<152>: 159,123,182,162,126,111,197,178,138,131,58,70,152,173,168,145,189,94,154,59,102,161,176,118,64,132,164,127,217,131,132,124,37,133,133,148,126,64
<126>: 85,139,52,146,161,107,34,140,119,93,92,139,140,89,189,164,119,91,104,91,107,170,64,70,142,174,94,192,123,150,158,158,155,167,109,230,151,99
<47>: 134,150,118,144,129,144,170,93,128,145,206,179,116,58,69,154,66,137,140,129,216,110,117,140,203,67,101,80,91,170,187,130,92,121,162,32,113,139
<93>: 86,118,80,107,143,115,22,107,114,109,134,126,125,127,155,98,123,142,82,175,64,123,100,91,122,159,109,184,99,117,67,126,248,135,88,216,158,170
<8>: 158,118,179,146,122,117,180,186,140,125,41,75,150,189,174,142,194,95,157,65,98,158,161,132,59,158,168,133,203,110,132,131,42,137,130,158,124,65
<50>: 93,117,77,96,139,119,17,133,120,101,91,126,128,147,172,108,134,128,98,158,69,136,82,108,113,199,118,192,97,94,90,141,221,145,91,231,149,148
<86>: 162,137,142,107,107,156,186,155,140,136,111,172,117,131,98,158,107,124,182,108,220,129,94,196,166,151,141,77,89,98,213,157,32,130,167,39,87,100
<206>: 82,139,40,113,148,128,21,103,116,103,153,179,117,73,134,140,77,129,99,156,139,130,50,104,186,160,83,166,56,134,149,153,207,149,115,175,141,155
<80>: 114,137,61,94,133,139,56,163,129,96,71,176,122,120,158,164,106,107,149,112,169,156,27,151,165,222,113,154,63,90,203,182,113,164,133,162,115,100
<15>: 95,155,81,204,169,99,110,110,116,114,159,134,147,37,151,183,103,88,102,65,134,162,119,40,159,77,82,155,166,220,171,132,111,154,130,170,153,91
<122>: 106,149,58,112,137,147,80,111,122,113,159,201,114,61,108,164,60,125,132,133,204,131,43,141,214,148,88,124,46,136,206,165,132,145,145,101,117,133
<118>: 111,114,101,60,114,146,51,101,123,124,150,155,105,152,105,79,105,172,108,220,111,91,93,164,144,168,124,140,44,71,80,128,239,115,107,136,128,199
present: 60,125
yes
present: 169,156,26
no
present: 161,132,59
yes
present: 101,80,91,171
no
present: 40,159,77,82
yes
present: 117,77
yes
present: 131,59
no

<40>: 98,162,144,90,83,93,95,98,119,115,173,92,120,96,122,42,106,144,155,35,115,104,93,140
<9>: 101,166,152,95,90,103,99,99,121,112,173,85,116,103,122,57,108,146,152,35,116,96,91,136
<37>: 98,159,150,89,83,93,95,97,119,116,166,96,119,98,123,50,105,145,154,34,114,91,93,137
<28>: 98,163,151,89,83,90,95,98,120,116,158,67,119,94,121,47,105,145,154,36,113,111,93,138
<14>: 98,160,150,89,83,92,95,98,118,117,169,78,120,98,122,49,105,147,156,35,114,94,92,134
<210>: 97,159,145,89,83,90,95,96,118,117,169,65,120,95,123,56,106,140,154,35,116,94,94,140
<41>: 101,170,151,93,86,93,97,98,120,114,170,66,120,98,123,51,108,142,154,34,115,109,93,132
<66>: 126,123,123,123,124,128,124,124,120,138,133,136,128,115,137,119,127,125,130,137,126,144,130,137
<186>: 98,174,144,90,84,92,95,95,117,115,168,86,120,93,123,56,107,140,156,36,115,110,96,136
<24>: 127,125,130,131,125,129,130,130,129,134,124,126,128,133,125,124,128,130,130,123,128,130,126,126
<137>: 125,121,120,126,125,126,126,127,121,136,132,108,128,116,136,133,127,126,131,138,127,117,131,127
<16>: 126,125,129,124,124,127,125,120,117,137,128,144,126,119,140,130,132,127,134,136,126,127,133,127
present: 125,126
yes
present: 121,94
no
present: 98,163
yes
present: 123,123,123
yes
present: 99,160,150
no

<6>: 66,42,127,75
<101>: 72,154,228,240
<58>: 110,93,140,79
<12>: 57,66,111,82
<72>: 95,85,221,172
<73>: 87,65,164,107
present: 85,95
no
present: 65,164
yes
present: 154,228
yes
present: 72,154,228
yes
present: 110,93,140
yes
present: 79,140,93
no
present: 111,93,140,79
no

<61>: 31,172,66,226,103
<168>: 117,106,130,207,58
<114>: 198,203,192,14,183
<53>: 152,147,205,222,79
<183>: 63,237,235,220,232
<116>: 64,110,240,141,219
<158>: 31,148,206,113,117
<25>: 102,87,179,211,96
<19>: 25,234,123,140,101
present: 151,147
no
present: 25,234,123,140,101
yes
present: 117,106,130,207,58
yes

<141>: 120,155,169,166,83,108,119,116,147
<138>: 151,145,111,155,128,154,154,135,132
<176>: 148,218,98,195,129,195,163,119,154
<191>: 100,124,180,121,92,78,91,106,140
<5>: 121,162,146,206,98,137,149,156,135
<39>: 151,138,70,135,175,184,165,153,127
<107>: 127,151,130,150,130,217,181,136,129
<89>: 144,123,92,91,155,154,126,113,104
<29>: 112,73,144,127,131,94,130,170,130
<149>: 155,160,105,153,133,164,151,125,150
<11>: 127,151,130,150,130,134,137,129,169
present: 151,130,150,130
yes
present: 217,181,136
yes
present: 130,134,137,129
yes
present: 145,111,155,128,154
yes

<129>: 141,157,131,103,80,165,132,187,106,105,123,120,150,81,123,101,99,151,127,91
<187>: 121,120,65,119,114,117,94,88,179,84,87,123,124,201,109,81,135,145,148,142
<153>: 64,116,127,215,146,103,139,126,106,126,158,140,91,115,65,111,154,90,144,127
<102>: 115,124,100,135,116,110,127,103,181,121,109,129,128,191,93,119,132,135,147,136
<172>: 129,156,129,81,88,145,142,169,135,152,120,110,155,122,131,171,98,153,120,111
<136>: 134,124,215,205,166,106,191,86,93,181,101,142,142,65,108,164,113,108,86,169
<45>: 169,168,115,60,96,167,118,162,118,115,61,105,178,100,165,110,97,175,103,116
<90>: 143,164,77,18,74,165,129,180,140,128,68,90,175,121,173,167,94,176,110,103
<52>: 189,128,225,127,160,125,113,110,124,174,196,147,130,137,160,144,119,129,122,148
<108>: 115,157,124,125,126,140,113,165,100,134,120,116,138,107,124,114,130,137,122,115
present: 139,91,115
no
present: 174,196,147
yes
present: 125,140
no
present: 113,125,160
no
present: 124,125,125,140,113
no
present: 146,215,127,116
no

<3>: 117,112,104,98,143,131,122,128,123,105
<135>: 172,137,152,190,135,116,163,110,213,108
<21>: 132,52,76,154,148,33,156,132,93,144
<46>: 117,156,104,137,215,171,121,134,103,135
present: 156,104,137,215
yes
present: 172,137,152,190,135
yes
present: 135,116,163
yes
present: 148,33
yes
present: 144,131,122,128,123
no
present: 129,123
no

<79>: 101,91,222,123
<87>: 101,91,222,83
<110>: 96,72,233,36
<74>: 117,139,228,123
present: 139,228
yes
present: 91,101
no
present: 222,123
yes

<91>: 118,158,98,94,174,93
<27>: 11,71,108,184,70,129
<96>: 98,69,118,189,143,104
present: 118,157,98
no
present: 94,174
yes
present: 118,158,98,94
yes
present: 118,158,98,94,174
yes
present: 189,118,69,98
no
present: 184,70
yes

<104>: 67,124,228,81,98
<82>: 134,78,216,155,143
<190>: 77,53,154,216,234
<144>: 139,221,23,69,173
<127>: 148,228,207,202,172
<180>: 54,231,187,144,61
<51>: 37,91,191,117,62
<81>: 130,100,235,194,168
<60>: 48,75,82,215,129
<83>: 68,76,132,124,190
present: 130,100
yes
present: 235,194
yes
present: 61,144
no
present: 68,173
no

<2>: 130,103,100,128,132,130,121,119,152,89,150,145,100,119,115,122,110,121,143,134,151,110,112,128,136,113,130,102,116,130,130,128,116,117,148,109,122,132,142,146,162,139,146,132,128,159
<157>: 134,118,126,121,119,135,119,121,129,125,136,136,121,136,127,110,125,111,134,151,126,131,135,132,132,124,118,115,117,133,123,125,122,124,142,124,133,128,132,133,137,133,133,128,118,139
<134>: 133,104,104,124,128,134,115,116,147,101,147,142,104,125,118,119,114,117,143,144,144,119,119,130,134,112,126,102,113,132,127,126,115,118,149,111,126,130,142,142,159,138,144,129,126,159
<18>: 134,110,113,123,123,135,116,119,138,112,143,141,109,130,121,112,118,113,138,151,137,123,125,128,135,118,122,107,113,134,124,123,117,121,146,116,129,131,137,139,151,135,139,128,122,151
<22>: 102,164,133,158,170,94,168,157,136,119,101,99,154,90,123,204,133,199,105,30,139,117,100,121,113,145,166,172,174,96,144,154,149,138,78,140,108,123,111,112,90,115,108,129,157,85
<109>: 119,104,93,138,150,123,130,123,164,75,150,143,97,106,110,148,110,139,143,105,163,100,99,128,134,109,142,107,128,123,136,134,117,116,136,103,116,132,141,152,166,138,140,133,136,158
present: 151,110,112
yes
present: 138,144,129,126
yes
present: 136,119,101
yes
present: 118,114,117
no
present: 117,136,103
no

<17>: 206,228,148,21
<106>: 86,135,123,49
<69>: 86,135,123,35
present: 35,123,135,86
no
present: 228,148,22
no

<23>: 132,104,62,143,161,112,99,102,121,102,127,165,154,100,117,150,133,99,161,117,164,145,155,150,134,113,147,147,158,82,85,98,148,91,85,104,115
<165>: 159,119,81,131,145,92,143,140,123,110,148,209,156,121,90,144,112,99,146,126,167,157,113,141,141,98,143,158,148,98,117,115,140,103,103,133,41
<150>: 122,118,100,130,146,119,133,123,136,126,131,139,125,137,135,129,129,118,146,115,153,141,134,132,118,132,131,151,137,123,113,127,149,124,104,120,131
<78>: 139,126,48,150,140,99,115,122,109,102,138,200,173,123,96,161,118,88,158,126,157,149,121,136,147,114,131,142,129,66,124,136,126,95,84,122,49
<151>: 137,115,71,146,146,113,155,160,132,119,160,217,152,143,106,148,125,139,159,127,138,88,126,143,163,66,181,152,123,72,147,92,158,185,110,111,44
<62>: 144,108,97,133,156,81,153,126,136,116,157,193,146,119,94,146,130,112,170,118,139,149,124,137,139,87,173,174,159,99,113,95,167,121,101,112,57
<35>: 106,104,52,154,177,106,159,157,140,115,169,229,155,159,124,145,161,149,184,99,166,95,145,125,154,86,186,168,122,58,154,98,172,186,72,111,54
<140>: 150,130,66,148,125,105,139,134,120,119,142,181,151,136,103,158,95,101,150,133,139,128,112,147,146,96,146,149,130,84,127,125,142,143,111,108,58
<70>: 108,112,55,168,171,92,188,165,143,122,186,234,152,177,123,155,154,161,196,92,155,84,137,121,158,75,206,182,121,47,175,100,184,228,75,96,29
present: 147,115,153
no
present: 126,139
no

<103>: 183,170,94,117,161,114
<178>: 213,173,145,119,73,101
<105>: 168,122,119,76,127,172
<147>: 212,138,138,65,81,166
<166>: 185,175,98,125,154,104
<85>: 145,116,115,86,141,170
<38>: 160,162,98,129,164,109
<34>: 140,117,158,116,77,138
<117>: 211,145,150,82,64,146
present: 115,115,86
no
present: 145,119,73
yes
present: 173,145,119,73,101
yes

<182>: 223,179,159,48,53,99,190,213,196,86,122,113,119,135,136,65,73,166,194
<200>: 217,136,211,149,169,129,95,169,157,39,59,52,207,186,57,153,144,121,120
<68>: 100,172,85,136,99,42,115,125,34,111,201,143,217,119,130,51,181,116,167
<189>: 217,136,211,149,169,129,95,169,157,180,59,52,207,186,57,153,144,121,120
<175>: 54,112,174,39,174,90,60,154,48,193,47,82,200,209,90,93,175,64,153
<199>: 179,132,190,152,44,129,146,186,216,205,100,174,155,137,49,142,108,39,112
<202>: 223,179,159,48,53,81,190,213,196,86,122,113,119,135,136,83,73,166,194
<54>: 217,136,211,149,169,129,95,169,157,39,59,52,207,186,67,136,145,144,168
<10>: 156,167,65,76,216,146,55,129,66,113,140,101,120,216,143,38,139,184,175
<57>: 199,106,208,35,159,77,52,53,40,222,53,43,217,159,111,97,139,85,216
<99>: 58,71,210,170,145,165,115,40,190,102,106,198,83,184,73,156,192,153,160
<36>: 86,102,93,170,219,198,144,110,67,39,205,35,176,182,127,39,109,160,75
present: 66,113,140,101,120
yes
present: 139,97
no

<133>: 174,114,123,79,57,159,145,106,113,151,142,140,138,101,104,84,121,128,136,125,153,110,248,119,142,139,100,129,161,228,115,132,94,95,167,131,130,140,129,205,140,129,52,145,121,203,204,82,137,134,146,67,166,213
<31>: 135,130,124,117,131,119,141,125,79,107,115,120,100,181,118,117,130,140,134,95,150,144,65,75,129,125,128,73,121,149,96,150,158,148,136,137,133,108,115,108,84,142,136,108,106,142,209,84,119,136,143,72,156,23
<120>: 121,136,176,203,117,118,159,139,176,107,149,121,144,154,110,139,130,131,140,114,100,137,80,67,174,154,163,136,155,80,105,159,178,112,122,59,103,146,170,99,135,131,153,153,132,130,73,139,152,160,102,104,136,51
<42>: 172,185,148,135,162,76,116,105,71,129,136,133,145,155,148,101,119,125,111,90,84,154,47,162,117,107,110,108,124,127,94,145,73,149,152,97,112,139,85,93,98,120,125,97,142,178,165,135,132,101,154,62,132,113
<43>: 102,122,95,97,128,119,123,108,128,144,133,124,118,125,133,133,139,145,131,161,128,112,190,111,184,141,164,95,81,55,142,115,11,161,161,120,134,113,149,126,104,102,100,123,145,132,126,164,148,53,115,189,119,108
<155>: 172,185,148,135,162,76,116,105,71,129,136,133,145,155,148,101,119,125,111,90,84,149,47,162,117,107,110,108,139,127,94,145,73,145,152,97,112,139,85,93,98,120,125,97,142,178,165,135,119,64,154,62,132,113
present: 153,132
yes
present: 178,142
no
present: 113,148
no
present: 128,112,190,111,184
yes
present: 125,111
yes
present: 112,190
yes

<48>: 136,117,135,55
<181>: 61,198,166,72
<44>: 106,128,186,40
<173>: 164,145,101,122
<77>: 87,146,194,24
<100>: 122,78,152,63
<97>: 166,147,98,86
<185>: 36,157,197,73
<112>: 132,152,114,114
present: 106,128,186
yes
present: 114,115
no
present: 24,194
no
present: 196,73
no

<194>: 152,114,212,143,200,123,164,105,126
<156>: 152,114,212,143,200,123,164,105,121
<142>: 155,106,176,146,198,143,176,187,109
<7>: 164,116,213,143,196,119,162,94,122
<4>: 94,156,106,107,73,105,80,38,157
<198>: 150,111,216,144,195,124,161,91,122
<59>: 99,152,54,108,52,121,82,124,145
<171>: 144,97,167,147,191,153,176,188,102
<197>: 122,145,177,121,128,98,107,12,153
<123>: 136,142,189,124,138,98,113,23,148
<65>: 98,142,43,109,66,137,100,171,133
present: 105,80,38,157
yes
present: 143,198,146,176,106
no
present: 198,143,176
yes

<121>: 150,87,75,62,148,110
<32>: 130,219,196,116,125,146
<111>: 219,44,194,94,215,85
<64>: 158,22,139,94,221,121
<132>: 74,155,101,97,109,43
<95>: 130,219,196,116,125,76
present: 109,97,101,155,74
no
present: 62,75
no

